0: 085|063|154|093|114|060|119|109|071|074|098|102|144|131|127|109|123|159|246|095|168
1: 168|102|151|166|153|142|117|222|130|125|141|140|125|107|144|137|143|063|015|102|115
2: 175|162|181|162|162|139|112|158|105|135|112|171|116|121|130|142|099|098|136|119|135
3: 130|127|134|137|121|155|135|115|166|150|166|154|153|089|107|135|115|196|211|056|132
4: 111|114|074|134|121|138|084|207|153|144|052|211|098|197|105|131|145|250|021|094|087
5: 061|098|129|108|126|066|131|168|110|072|101|080|154|138|129|119|112|183|126|129|140
6: 099|151|084|128|102|147|110|052|157|132|157|142|115|107|091|116|150|126|091|000|169
7: 076|109|165|088|157|067|145|096|125|099|102|046|139|128|122|103|117|128|216|107|173
8: 177|047|077|067|131|138|125|145|125|159|129|111|118|129|140|135|133|125|224|188|099
9: 177|125|164|158|149|138|163|141|109|144|154|168|092|093|139|128|128|022|250|086|111
10: 152|112|120|147|118|130|100|175|153|133|129|131|153|140|138|138|127|102|230|110|104
11: 084|118|161|093|172|068|120|153|096|075|097|067|138|169|149|114|117|157|132|203|181
12: 095|035|056|092|137|142|110|158|129|135|136|052|116|101|151|148|138|056|216|141|115
13: 102|088|073|131|110|149|130|058|128|140|161|163|108|080|099|125|147|061|177|240|097
14: 151|153|102|072|096|154|122|126|147|051|114|149|158|136|134|122|109|166|133|097|145
15: 159|070|171|150|137|142|150|096|152|136|141|183|094|121|148|136|127|225|039|072|113
16: 131|159|148|157|119|151|112|070|138|162|136|167|110|100|112|132|137|129|154|069|116
17: 163|161|147|165|166|125|127|174|148|138|128|165|118|119|162|142|132|255|073|145|124
18: 150|191|148|144|155|138|132|003|134|125|122|171|107|114|143|129|115|107|000|147|114
19: 099|077|150|085|090|055|117|096|143|081|072|187|151|129|133|132|117|151|030|220|153
20: 125|225|124|143|098|150|115|105|123|167|163|168|113|085|105|111|155|204|163|114|147
21: 128|148|128|158|074|145|118|093|147|143|145|152|108|116|119|120|136|119|206|112|117
22: 141|200|129|144|115|139|120|066|160|142|135|145|126|134|103|115|135|255|125|113|101
23: 077|142|147|081|118|049|134|065|095|077|094|053|157|112|132|118|127|172|106|112|182
24: 120|101|103|118|092|152|135|056|122|158|163|096|106|095|083|120|141|088|070|085|118
25: 152|103|168|136|188|149|120|130|148|145|128|126|137|132|144|145|115|041|074|157|103
26: 177|114|063|087|130|132|133|128|120|158|112|068|119|144|147|134|127|044|217|149|121
27: 082|092|177|086|106|059|133|187|097|073|097|050|120|122|123|116|120|062|000|181|177
28: 126|221|157|150|115|153|118|162|170|152|131|163|135|123|105|129|135|145|153|110|119
29: 153|095|154|143|136|134|115|103|100|144|139|133|103|150|139|137|134|196|058|130|098
30: 079|138|069|088|144|130|109|255|129|146|143|049|129|138|168|141|127|211|214|154|095
31: 160|087|157|151|112|142|144|084|149|126|146|121|115|134|141|135|118|057|160|029|130
32: 135|168|120|176|094|053|088|191|093|079|078|181|152|141|128|110|127|151|010|000|159
33: 128|154|125|117|111|151|120|057|103|139|161|103|171|106|099|123|142|213|213|067|132
34: 073|086|070|170|143|143|131|040|121|169|112|143|085|146|141|151|097|107|128|175|133
35: 079|123|164|061|135|131|129|141|090|135|134|074|139|111|153|147|135|079|066|113|103
36: 149|217|076|172|146|150|084|098|142|136|130|119|089|099|131|113|114|255|174|085|114
37: 172|066|102|078|153|144|114|154|140|077|120|185|134|135|136|119|120|107|092|086|118
38: 171|104|139|150|128|123|120|110|151|132|135|168|128|157|156|136|133|127|181|045|112
39: 107|137|114|130|104|144|098|052|151|154|156|123|141|179|102|109|145|065|180|081|108
40: 089|071|083|165|150|140|147|247|118|143|123|187|146|106|151|154|102|185|003|068|119
41: 158|088|156|165|147|142|111|114|086|144|119|134|112|129|152|142|112|020|138|134|110
42: 146|110|127|155|119|101|150|219|111|127|135|222|133|110|144|141|122|145|157|000|206
43: 123|143|116|133|097|131|130|148|119|144|157|092|189|112|100|129|131|223|197|125|136
44: 071|029|164|109|112|060|107|226|130|064|094|036|133|140|142|111|116|086|019|168|164
45: 084|176|087|168|154|132|125|107|112|141|090|176|138|154|147|143|112|072|067|149|143

095|101|165|080|137|067|145|082|106|096|107|100|133|142|125|107|131|113|096|227|167 -> 11 19
113|208|078|122|114|145|108|120|181|145|078|129|107|207|097|116|150|255|130|182|112 -> 22 36
155|073|137|169|148|123|121|240|160|113|135|220|121|138|151|145|136|230|213|073|205 -> 42 3
147|190|148|161|173|147|124|189|135|126|139|171|120|125|128|145|142|065|044|089|093 -> 1 2
073|086|064|162|160|133|143|173|154|142|124|174|148|133|149|155|115|049|063|172|134 -> 45 25
163|089|086|172|109|133|117|222|166|152|132|099|082|134|140|126|120|108|131|174|106 -> 10 8
122|134|080|123|091|147|090|079|130|165|181|128|098|108|114|123|150|027|156|223|090 -> 13 21
068|125|139|090|128|055|111|101|124|089|084|053|128|133|139|110|123|119|047|122|157 -> 23 5
092|150|150|081|135|063|155|193|108|086|097|025|167|128|116|120|138|104|037|203|168 -> 27 11
161|103|156|144|161|149|135|124|118|142|126|133|090|143|145|144|118|067|158|128|135 -> 41 2
165|072|175|144|167|144|103|099|102|139|122|191|113|143|143|137|114|146|216|130|111 -> 38 2
155|060|159|152|180|135|137|114|106|138|137|173|076|142|160|134|112|227|083|013|115 -> 15 29
076|141|066|169|148|138|139|184|107|126|128|142|164|115|157|146|113|109|123|255|122 -> 45 13
122|205|122|138|121|134|150|158|155|143|159|140|132|121|105|110|148|104|103|172|116 -> 28 45
088|203|151|094|131|058|150|143|138|082|096|161|134|142|139|125|147|172|129|238|183 -> 11 19
124|174|139|158|129|140|110|195|132|155|141|170|129|104|112|124|136|244|129|161|118 -> 17 28
131|235|143|143|169|125|144|145|127|138|144|120|130|132|129|119|136|137|053|100|106 -> 28 2
149|060|163|154|146|131|173|139|132|122|132|072|103|150|145|130|126|151|000|103|111 -> 29 15
163|048|144|152|133|127|139|153|139|134|139|131|112|118|135|139|123|100|080|148|106 -> 25 1
119|113|079|137|095|138|124|043|125|132|158|160|111|088|097|117|149|118|091|126|114 -> 24 16
130|147|138|166|106|149|094|152|180|153|147|185|118|092|125|114|137|119|128|031|117 -> 16 28
127|123|110|140|080|149|130|208|120|143|170|155|120|112|105|145|137|255|105|255|145 -> 17 43
161|131|086|065|156|147|114|136|119|150|104|117|133|120|135|132|127|234|255|255|120 -> 8 43
131|164|125|121|117|153|143|184|106|142|153|098|105|075|092|119|165|170|208|184|129 -> 43 20
074|138|146|100|123|054|146|144|097|077|102|114|119|137|141|120|118|034|047|158|156 -> 27 35
165|102|166|142|110|141|138|121|105|120|115|136|126|145|137|136|103|147|087|128|109 -> 29 2
154|211|062|175|157|150|095|071|120|135|104|034|100|125|139|112|122|255|150|117|124 -> 36 22
076|066|154|081|113|074|130|090|092|079|082|171|151|143|127|111|121|069|035|178|187 -> 19 27
074|185|081|067|124|144|125|127|134|166|122|128|089|119|157|132|131|130|237|144|112 -> 21 26
140|143|122|169|097|065|120|223|088|069|087|192|191|142|130|100|126|255|016|179|137 -> 17 4
176|050|162|167|123|140|118|255|137|131|142|115|155|129|139|134|133|000|043|149|093 -> 1 25
125|204|137|141|107|128|132|116|108|158|160|161|099|129|140|134|133|054|094|085|077 -> 16 2
076|087|066|072|121|128|121|200|114|155|131|089|092|115|156|156|142|205|116|174|107 -> 30 5
060|083|094|160|143|128|140|120|138|137|103|150|130|160|138|151|111|108|178|169|141 -> 34 10
082|096|088|086|179|137|124|178|107|139|128|059|143|120|158|134|133|176|192|184|140 -> 30 8
086|160|150|088|099|050|138|103|115|079|087|123|105|139|130|110|125|040|000|181|183 -> 27 19
072|071|180|148|138|133|143|069|114|157|115|118|136|145|139|141|101|116|148|156|152 -> 34 41
160|144|167|156|118|140|148|147|101|146|137|159|115|115|146|148|125|011|010|069|118 -> 1 25
156|218|108|083|096|159|138|110|106|093|084|154|130|153|140|131|128|161|116|120|148 -> 14 28
148|203|155|157|087|148|116|163|159|150|153|156|149|089|126|119|139|155|130|172|146 -> 28 20
154|084|135|076|120|144|121|171|133|073|082|141|079|137|145|118|117|084|173|061|165 -> 37 38
169|000|170|142|136|134|122|088|139|143|149|178|136|108|127|141|123|050|069|016|098 -> 31 37
067|131|164|084|102|051|129|184|132|080|095|079|095|140|148|112|122|058|064|113|159 -> 27 44
159|165|157|127|127|127|138|066|127|155|127|164|137|125|133|143|110|127|030|090|118 -> 18 29
159|069|162|172|169|130|130|073|152|141|131|189|132|116|138|131|121|146|255|098|102 -> 38 3
164|202|097|070|116|160|126|193|083|085|130|118|125|146|127|121|123|255|139|088|127 -> 14 43
072|074|085|077|128|139|111|194|164|146|127|057|146|149|147|132|133|074|205|204|093 -> 12 8
156|059|171|159|154|145|131|255|107|122|143|162|102|100|144|134|138|193|169|073|130 -> 42 10
076|166|149|105|107|056|156|149|080|047|117|050|138|147|137|126|140|074|000|240|144 -> 27 44
118|220|079|119|134|159|134|086|160|153|171|147|105|087|085|113|147|143|000|154|130 -> 18 24
165|078|132|073|125|061|136|162|099|080|093|157|161|156|150|131|126|254|225|005|143 -> 0 38
105|165|077|126|093|152|126|212|154|129|059|153|149|207|071|108|153|000|255|127|098 -> 10 26
079|066|174|068|151|136|144|198|151|139|141|062|117|115|168|144|122|058|206|138|113 -> 12 10
091|099|148|061|165|114|143|053|105|077|100|082|155|118|092|145|174|198|132|077|099 -> 23 33
151|112|140|161|131|118|137|139|130|132|130|133|132|132|142|142|139|000|000|054|118 -> 1 25
072|158|153|107|112|062|102|093|086|055|109|098|099|139|142|102|105|000|000|200|133 -> 27 35
149|184|144|075|091|150|129|160|133|077|071|138|123|121|128|124|120|166|199|042|160 -> 14 28
166|231|081|163|149|149|110|119|112|148|121|087|107|159|118|128|123|170|212|077|095 -> 36 28
122|215|120|133|113|141|110|099|138|164|152|143|148|188|099|114|126|009|074|179|131 -> 45 25
167|096|168|135|137|142|145|043|108|131|139|135|130|127|147|131|134|086|148|012|120 -> 31 38
148|066|128|168|147|133|124|043|152|144|143|178|122|144|146|140|135|255|047|110|200 -> 15 29
086|138|160|082|127|067|135|099|098|080|096|110|155|136|127|122|120|119|089|214|172 -> 11 23
139|161|132|150|141|159|112|090|132|157|144|125|098|088|118|129|142|153|095|137|124 -> 16 29
069|119|169|083|099|072|108|089|145|110|102|073|192|122|108|106|116|146|133|255|148 -> 11 23
073|107|152|087|176|062|125|150|087|089|088|141|167|146|133|132|144|137|187|175|176 -> 11 5
160|104|145|136|139|138|142|133|132|140|125|144|101|126|144|131|112|000|172|110|112 -> 41 9
155|061|161|156|153|136|142|066|112|161|140|156|123|133|139|129|115|196|104|133|100 -> 29 15
166|128|161|154|131|124|122|000|125|154|140|120|127|133|154|146|109|155|133|113|104 -> 16 29
113|120|095|127|119|153|124|135|117|155|152|136|159|065|099|123|149|118|029|161|127 -> 24 35
080|118|141|085|127|053|147|255|094|100|104|087|117|140|131|128|133|054|000|247|165 -> 27 44
107|129|081|131|096|145|121|129|132|148|056|206|101|213|089|118|155|255|137|106|117 -> 4 22
068|032|079|093|150|143|133|061|148|168|119|042|165|132|141|138|134|215|255|232|111 -> 8 12
107|079|080|115|113|149|095|091|132|122|162|181|106|076|090|121|148|218|077|199|118 -> 29 22
091|100|156|093|120|054|118|180|112|086|093|091|128|127|123|125|123|088|063|209|162 -> 27 44
166|065|129|079|111|171|119|154|122|076|089|170|146|121|138|124|130|236|141|047|158 -> 14 37
155|170|102|181|126|155|122|164|145|092|114|021|122|116|119|131|139|118|000|068|127 -> 1 24
134|066|122|109|112|141|142|081|109|133|155|120|161|122|099|132|147|180|000|154|129 -> 29 24
081|081|063|152|152|139|132|113|123|150|117|145|111|130|142|153|104|155|184|172|127 -> 34 8
157|029|147|139|115|125|135|172|135|140|124|120|097|133|137|144|119|113|000|068|107 -> 1 29
086|125|103|160|127|151|119|115|158|143|129|142|142|154|143|139|098|189|034|176|131 -> 29 45
091|071|141|083|085|073|123|217|063|098|101|112|134|134|107|104|127|051|000|169|177 -> 27 44
158|251|128|071|089|165|119|168|161|069|069|156|144|124|133|108|126|134|154|027|160 -> 14 28
162|171|167|155|157|135|133|071|086|135|131|103|095|150|153|128|114|000|138|082|121 -> 41 31
104|069|124|117|105|128|145|127|140|154|168|078|135|092|086|116|134|145|055|113|102 -> 24 29
152|133|074|161|118|140|116|181|144|075|125|096|136|124|128|120|117|255|168|133|129 -> 43 36
154|237|101|077|128|148|106|135|132|081|108|154|108|123|134|117|114|169|000|080|157 -> 14 18
156|046|134|151|173|137|135|088|133|146|144|159|117|105|149|128|123|255|075|000|122 -> 15 29
161|078|152|138|134|141|144|120|080|139|143|184|121|108|150|136|112|126|036|151|091 -> 29 25
110|205|112|119|096|135|131|043|082|158|163|089|134|208|087|116|127|037|208|201|123 -> 39 26
175|099|161|149|141|137|139|103|150|158|134|123|109|133|151|131|108|180|144|162|107 -> 29 38
159|005|143|163|162|131|143|189|137|139|140|169|162|144|152|142|125|100|000|101|196 -> 1 40
082|132|167|080|117|059|127|000|091|067|090|097|162|136|132|122|130|136|154|115|175 -> 23 7
162|132|143|149|129|134|162|069|132|146|148|112|092|158|134|134|116|255|050|173|113 -> 29 22
126|195|074|086|109|151|100|196|155|040|166|094|120|090|121|111|136|215|066|127|108 -> 14 17
120|161|122|127|099|138|110|096|121|126|163|124|096|103|111|122|132|107|255|079|115 -> 21 16
172|126|159|139|149|146|147|116|108|139|115|112|158|125|130|145|119|045|159|000|129 -> 31 38
121|209|122|132|134|155|126|098|123|144|163|188|155|176|082|108|148|223|030|114|121 -> 22 29
077|087|082|081|178|131|112|152|127|136|128|036|151|129|154|148|129|072|169|172|127 -> 12 26
162|164|138|168|152|134|148|255|125|134|138|208|127|114|136|139|141|130|000|089|099 -> 1 40
173|146|167|161|157|131|163|181|169|131|127|155|144|112|147|136|135|080|079|220|112 -> 25 2
097|099|127|096|158|144|133|056|131|150|084|035|140|141|168|129|115|110|138|134|147 -> 7 35
170|017|111|074|112|160|107|113|130|077|092|155|145|122|137|112|120|194|078|081|172 -> 37 14
